Each path below is one point turned by a fixed rotation once a step. After each direction that follows a path, write how fast that rotation turns it, in deg/step (0 if it stays still).
Each turn is a multiple of 5 degrees from 10 to 175, or 0.
Each row of a path follows its step; steps can be skipped.
Rotation 1:
step 1: [ 1.55 -2.07 -1.53 -0.10 -3.89 -4.95  1.34 -2.93 -0.80 -0.46 -0.56 -0.63
  0.42 -0.47 -1.83  0.20  1.31 -0.66  0.56 -0.65 -0.14 -2.05  1.32 -2.74
 -0.79  0.18  1.03 -0.73  3.57 -1.65  1.44 -1.60 -0.46  0.29  3.17 -2.16
  2.30 -2.20 -2.66 -2.21  1.38 -0.87 -0.62  1.37  2.15  1.70 -3.10  0.12
  0.58 -1.68  2.25 -1.21 -0.82 -0.64 -0.06 -2.40]
step 3: [ 1.88  0.04 -0.71 -1.77 -2.12  2.62 -1.84 -0.05 -0.48 -0.03  0.93 -1.47
 -2.59  2.74  3.50  0.04  2.40  0.04  0.82  1.04  0.46  2.64  0.52  3.49
 -3.66 -0.81 -0.69 -3.15  2.50  0.46 -0.56  0.30  0.64 -0.19 -3.59 -2.08
 -3.55 -0.27 -0.37 -3.44 -1.65 -0.10 -2.58 -0.76 -1.02 -0.38  1.68 -0.34
  1.14 -0.89 -0.45  1.47  1.23 -1.63 -2.35  1.18]
step 4: [ 1.13  0.23  0.20  0.46 -3.23 -0.25  2.09  3.23 -0.77  0.97  0.80 -0.38
  1.11 -2.24  1.18 -1.90 -2.45  1.22 -0.39 -1.47 -1.99  2.76 -2.48 -0.44
 -0.64 -2.11 -1.80  0.79  0.89  0.76  0.83  0.28 -3.63 -1.43 -0.37  1.09
  3.90  0.83 -0.50  0.10 -2.46 -3.47 -2.12  2.53 -0.90  1.35  2.88 -0.50
  0.79 -1.14  2.36 -1.12  2.57 -2.44 -0.55  2.80]
step 5: [-3.25  4.08  0.99 -0.16 -0.79 -1.19 -1.33 -2.47  0.49 -0.41  2.67  0.26
  0.65  1.48 -2.92 -1.93 -0.55 -1.83 -2.96 -0.66 -0.38 -0.21 -1.27  0.03
  0.17 -2.77  0.57  1.56  2.03  0.37  0.43  1.34 -0.26 -0.27  2.45 -1.29
  0.69 -0.18  5.14  3.64 -0.24  0.33 -0.36 -1.60  0.80 -0.83  0.76 -0.64
 -0.90 -0.94  0.46 -1.80 -2.83 -2.45 -2.64  1.90]
step 6: [-2.19 -0.79  3.35 -0.89 -0.75  0.27  0.67  1.07  1.37  1.15 -3.52  1.56
 -1.00  2.26 -1.84 -2.64 -0.93 -1.62 -0.66 -1.01  3.06  0.47  2.94 -0.99
 -2.72  0.38  1.14  1.65  4.80  1.76  1.94 -1.15 -0.62  1.03 -1.84 -0.06
 -0.02 -0.21  0.36 -1.35  3.11  2.46  0.45 -0.41 -0.76 -0.86 -0.49  1.68
  3.01  0.65 -2.68 -0.20 -1.37  2.07  1.48  2.55]
step 8: [ 1.62 -1.38  0.71 -0.13  1.19 -2.80  0.47 -2.50 -1.31 -0.60 -1.07 -3.21
  2.14 -0.84  0.41 -0.07 -1.57 -1.71  0.38 -0.72 -2.39 -3.33  0.82  1.41
 -0.31 -0.07 -1.47 -0.50  0.44  0.37 -2.71  1.72 -1.26  0.28  1.28  1.47
 -1.79 -4.22  0.13 -1.55 -0.70  1.93  0.07 -3.38  1.05  1.52 -0.68  1.00
 -3.77  1.19  0.34  1.71  4.18 -3.01 -0.56  2.56]
step 9: [-0.63 -0.38 -0.22 -1.36  1.62 -1.05  1.78 -1.18  2.83 -1.73  1.95 -0.46
  2.75 -0.12 -0.48  3.05 -0.91 -1.45  1.05  1.96 -0.61 -2.01  2.08  0.07
 -2.72 -0.61 -2.69  0.12  1.39 -4.91  0.04  1.75 -2.71  2.21 -2.85 -0.49
  2.32  1.01  0.11  0.58  2.56 -2.13 -2.42 -0.21  3.09 -0.12 -0.93 -1.37
  3.71 -0.68 -0.82  0.60  1.54 -0.56  0.40 -1.36]
step 10: [ 2.48  0.10  1.63 -0.79 -0.14  1.24  0.36 -2.27 -2.49  3.33  1.31  0.17
 -1.72  1.03 -0.43  3.22 -0.89  2.39  1.34 -1.42  1.53  1.35  1.37 -1.68
  1.51  1.49 -0.03 -1.69  0.61 -0.98  2.24  1.51 -0.08 -2.89 -2.64 -3.16
  1.91  0.69  3.64  1.69  0.27 -0.28 -2.23 -0.84 -1.88 -1.38 -1.49 -1.45
 -0.21  0.41  0.50 -1.14  2.37  3.26 -3.10 -0.28]
step 11: [ 2.27 -1.17 -2.39  0.01  0.50 -1.05 -1.36  0.91  1.50  1.19  2.81 -0.50
 -2.40  2.45  1.43 -5.51  0.53  1.03  0.95 -2.24  3.81  1.01 -1.32  0.19
  0.88 -0.11  0.03 -1.77 -1.39  0.24  2.43 -0.81 -3.60  1.59  1.74 -1.10
 -1.63 -2.17  1.07  0.43  0.77  2.25  0.03  2.31 -1.54 -1.71  0.46 -1.55
  0.67  0.94 -0.66 -0.55  3.64 -2.36 -0.77  0.49]
step 12: [-3.62  3.47  0.06  2.34  0.07  0.10  1.28 -0.36 -0.41 -0.27 -1.14 -3.66
 -2.97  0.72  1.63 -0.89 -0.62 -1.89 -2.03 -0.63 -1.06 -2.50 -1.62 -0.96
 -1.09 -1.03  1.97  1.06 -1.10 -0.77  0.41 -3.51  0.01  2.72  0.56 -0.60
  1.60  0.11 -0.99 -1.16 -2.88 -0.35 -1.19  1.51  1.01 -0.39  0.19 -2.84
  1.25 -4.48  0.41 -2.19  3.15  0.79  0.94  2.36]
step 13: [-0.17 -0.03  2.31 -2.42  0.12 -0.08  0.47 -0.38 -3.40 -2.71 -1.05  1.38
 -1.47  3.64 -2.67  0.64 -1.59 -2.40 -3.04  1.74 -0.40 -1.99  1.97  1.22
 -2.82 -3.36  0.22  0.47 -2.00  2.34  2.04  0.40  0.85 -2.87 -1.51  0.10
  1.35 -0.92  1.61 -0.56 -0.54 -1.69  0.74  2.32  1.12 -0.76  1.51 -0.82
 -2.99  1.39 -0.96 -2.14  0.09 -0.63  2.19 -1.42]
[ 0.53 -0.18 -0.01 -0.36 -0.12  0.66 -0.37 -1.02  0.74 -0.22 -0.73  0.86
 -0.18 -0.42  0.16 -0.12  0.20 -0.74 -0.34 -0.11 -0.07  0.27  0.46  0.05
  0.89 -0.55 -0.80  0.37  0.52 -0.42 -0.38  0.22 -0.52  0.07  0.24 -0.34
  0.31  0.65 -0.90 -0.44 -0.11  0.55  0.47  1.06 -0.22 -0.30 -0.27 -0.23
  0.05 -0.81 -0.19  0.15  0.39 -0.07  0.02  0.46]
135
[ 0.55  0.38 -0.59 -0.65 -0.56  0.11  0.27  0.92 -0.12  0.55 -0.20  0.07
 -0.14 -0.22 -1.10  0.20 -0.55  0.06 -0.41  0.33  0.25 -0.89  0.17 -0.73
  0.21 -0.64 -0.27  0.04  0.24 -1.18  0.31  0.70  0.03  0.53 -0.26 -0.39
  0.16  0.06 -0.36  0.48  0.20 -0.31  0.24 -0.33 -0.43 -0.51 -0.28  0.28
 -0.14  0.57  0.22 -0.57 -0.79 -0.47 -0.76  0.24]
80
[-1.04 -0.04  0.38 -0.79 -0.25  0.28  0.15  0.30  0.15 -0.07  0.40  0.82
 -0.39  0.23 -0.76  0.34  0.03  0.12 -0.44 -0.10 -0.20  0.37  0.70  0.57
 -0.07 -0.29  0.67  0.67  0.14 -0.63 -0.36  0.22  0.64  0.92 -0.36  0.25
  0.00  0.01  0.47  0.15  0.08  0.29 -0.40  0.14  1.40  0.51 -0.93 -0.50
 -0.46 -0.06  0.18 -0.02  0.41  0.33  0.42 -0.12]
100
[-0.09  0.18 -0.05  0.28 -0.01  0.27  0.56  0.00  0.84 -0.56 -0.49  0.62
 -0.67  0.76  0.10 -0.13 -0.22  1.10 -0.46 -0.32 -0.64  0.16 -0.15  0.52
 -0.64  0.39  0.04 -1.08  0.26 -0.60  0.06  0.43 -1.02  0.24  0.44 -0.33
 -0.09 -0.42  0.15 -0.49  0.06  0.28  0.18 -0.56 -0.39  0.08 -0.40  0.85
 -0.16 -0.20 -0.46 -0.25 -0.27 -0.62  0.73 -0.44]
135
[-1.07  0.20 -0.31  0.37 -0.87 -0.27  0.16 -0.44  0.58  0.83 -0.05  0.44
 -0.59  0.26 -0.24 -0.32 -0.04 -0.14  0.19 -0.65  1.50 -0.47 -0.18 -1.12
  0.27  0.71  0.26  0.07  0.33  0.57 -0.17 -0.50 -0.16  0.13  0.18 -0.30
 -0.34 -0.35 -0.07 -0.26 -0.14  0.28  1.01  0.03  0.03 -0.28 -0.26 -0.45
  0.02  0.14  0.44 -0.24  0.06  0.11  0.28 -0.70]
70
